In the data rows, 128 means zero.
Some points, one per row:
[189 18 146 136 93 55 90 43 83 208 38 192 30 70 235 173 168 223 236 22 111 204 151 254]
[91 104 150 151 161 116 136 170 90 116 100 122 121 96 106 153 98 105 128 101 84 116 100 140]
[107 72 170 116 170 90 121 238 107 70 86 76 78 111 101 102 111 88 74 84 107 88 109 228]
[180 89 96 117 158 40 50 220 161 108 129 101 55 144 159 104 184 142 118 105 174 162 179 138]
[160 69 145 128 112 81 107 98 109 164 91 141 68 108 178 135 163 177 176 82 147 170 150 193]
[157 74 158 127 91 111 139 62 89 177 91 161 82 93 174 158 153 174 183 76 121 171 141 201]
[149 91 136 135 116 106 135 96 118 150 88 162 87 103 162 150 137 155 163 91 111 146 120 176]
[168 171 88 112 85 141 116 42 178 164 171 151 138 177 168 137 178 181 175 187 177 183 174 41]
[108 108 146 130 142 127 147 146 101 129 103 121 113 107 112 123 102 108 119 120 106 111 111 156]
[81 182 126 180 123 213 187 33 69 205 120 223 223 90 119 216 65 145 166 146 60 92 62 16]
[180 148 100 98 95 134 118 74 184 151 175 137 153 185 168 114 175 152 145 176 178 165 181 87]
[131 127 127 124 128 129 129 110 133 129 118 139 128 120 139 129 129 120 125 116 126 125 118 142]
[95 189 111 114 139 166 143 158 164 69 194 70 173 181 67 92 115 71 72 183 133 80 132 85]
[159 106 117 116 132 80 99 186 161 97 131 91 85 137 139 106 158 117 128 110 154 148 152 153]
[186 127 100 86 98 86 98 120 188 102 169 90 87 166 164 100 193 138 122 156 179 174 191 131]
[45 129 158 139 203 152 165 254 80 69 116 90 151 99 28 122 48 30 47 122 78 34 68 142]
[140 97 112 154 143 111 96 143 120 165 109 168 93 118 148 153 136 155 149 99 137 147 123 115]
Here are 29 more points, each followed by its number:
[171 105 120 87 120 87 87 156 183 94 146 80 82 158 146 82 178 123 108 115 184 156 181 172] 0
[91 122 178 104 115 147 168 114 105 96 121 106 142 111 95 107 103 91 98 128 101 91 105 178] 1
[110 146 174 106 87 185 169 57 121 122 143 119 173 140 110 113 100 110 115 156 106 117 96 135] 2
[111 172 98 108 140 151 129 158 148 104 179 94 174 183 100 97 119 94 91 173 156 106 123 67] 3
[121 141 140 125 122 138 134 115 131 129 127 123 132 128 126 129 126 112 125 135 132 124 119 125] 4
[134 51 171 154 123 97 138 95 65 173 43 168 80 43 145 171 109 153 171 46 81 140 85 224] 5
[133 124 127 119 128 117 120 137 135 123 138 121 122 136 128 112 138 121 127 128 145 140 153 122] 6
[115 129 145 136 129 153 137 128 124 121 128 126 138 122 109 124 116 110 109 133 112 113 115 151] 7
[110 132 141 153 134 143 147 107 113 145 110 168 149 118 131 161 106 137 134 131 117 126 100 104] 8
[147 83 153 134 133 116 111 106 107 138 101 139 110 83 129 141 131 152 148 99 113 143 122 170] 9
[183 111 118 82 111 85 89 178 173 86 145 70 69 165 146 90 192 131 110 129 185 163 191 171] 10
[78 155 137 136 165 152 148 193 120 82 145 91 170 141 83 109 76 69 75 150 111 88 107 97] 11
[136 158 105 112 129 130 135 132 155 124 156 114 135 145 130 122 131 121 119 149 141 127 149 100] 12
[143 85 111 171 159 81 104 137 115 181 93 177 86 85 170 183 139 162 166 91 123 152 128 122] 13
[135 111 142 154 120 149 153 79 99 173 95 173 124 90 139 189 106 172 174 99 90 138 98 132] 14
[103 134 80 204 184 141 100 139 82 181 97 198 122 98 139 215 103 154 173 109 81 124 106 30] 15
[118 148 127 123 129 134 128 147 148 120 151 115 139 144 108 125 126 104 121 151 133 113 140 110] 16
[175 165 98 86 68 137 114 37 186 131 195 128 148 188 177 100 187 170 148 182 190 170 205 84] 17
[131 124 112 134 134 116 98 125 146 139 139 133 121 131 149 137 138 144 141 128 148 133 131 117] 18
[93 214 102 196 100 231 186 0 85 236 141 254 255 114 153 233 74 187 216 188 66 115 69 0] 19
[209 153 76 93 76 98 93 72 222 137 193 117 121 204 182 96 213 165 136 174 226 191 218 79] 20
[148 123 158 90 88 119 139 136 160 103 152 86 115 144 129 94 156 101 94 132 161 134 159 180] 21
[221 145 40 137 112 70 52 90 206 170 185 166 108 186 210 155 212 205 202 154 199 210 196 2] 22
[142 111 150 132 105 135 137 102 127 138 112 121 114 107 133 134 140 146 128 124 112 130 130 149] 23
[139 154 148 94 101 150 144 81 153 114 147 111 152 148 117 102 136 129 128 147 138 131 131 142] 24
[123 127 74 174 183 93 95 213 132 136 136 149 104 133 133 156 134 132 126 131 132 126 121 58] 25
[99 98 155 143 156 128 146 196 99 104 88 112 122 87 99 123 91 85 97 100 97 97 95 176] 26
[240 151 0 136 118 54 41 93 222 206 185 187 91 206 225 175 221 229 203 158 232 234 237 0] 27
[112 102 141 149 139 120 124 130 107 140 107 146 113 91 141 138 113 143 135 99 104 129 102 166] 28
Which of these numbered points is nearest to each point below by angle, seen from the average point of the first points? Its number follows each.
[90 173 120 142 147 170 144 135 129 109 151 123 190 132 72 128 94 92 108 179 112 101 109 58] > 16
[135 144 153 111 111 138 139 89 148 119 134 109 136 143 125 113 135 122 121 138 134 123 144 148] > 24
[143 109 117 152 136 109 114 133 115 158 114 154 101 113 147 144 131 157 154 105 126 146 144 117] > 13
[137 115 135 127 132 112 124 144 124 123 133 114 113 126 126 112 136 114 118 123 131 134 130 146] > 11
[99 79 171 114 157 92 115 217 105 76 83 77 73 93 107 96 106 100 66 82 103 90 114 224] > 26
[89 124 151 166 146 157 157 130 79 131 91 143 140 82 108 152 67 112 122 114 77 82 72 147] > 28
[61 79 189 154 184 129 166 203 48 91 73 116 111 49 67 141 42 83 87 80 47 58 38 225] > 26
[124 21 195 156 132 85 124 89 46 200 26 202 55 23 149 181 105 181 188 18 63 142 84 255] > 5
[142 111 64 182 201 87 77 205 127 150 110 151 99 118 137 170 121 139 156 112 121 133 130 47] > 25
[140 107 88 164 171 105 89 179 115 146 121 160 99 131 139 166 142 147 154 125 128 133 123 90] > 25
[103 160 153 92 87 162 165 111 148 89 155 76 165 148 100 90 126 97 101 158 142 95 125 160] > 24
[113 113 134 149 150 124 137 146 118 131 103 128 114 106 116 135 97 118 131 105 116 102 108 135] > 26
[138 76 0 255 255 43 23 239 82 220 76 255 57 78 171 255 115 198 214 69 76 141 102 0] > 13
[170 149 106 108 116 116 101 104 171 147 165 135 122 167 157 112 172 154 146 161 165 168 169 73] > 20
[134 147 124 95 127 107 118 186 173 79 173 81 131 165 113 91 148 99 74 160 159 118 165 128] > 6
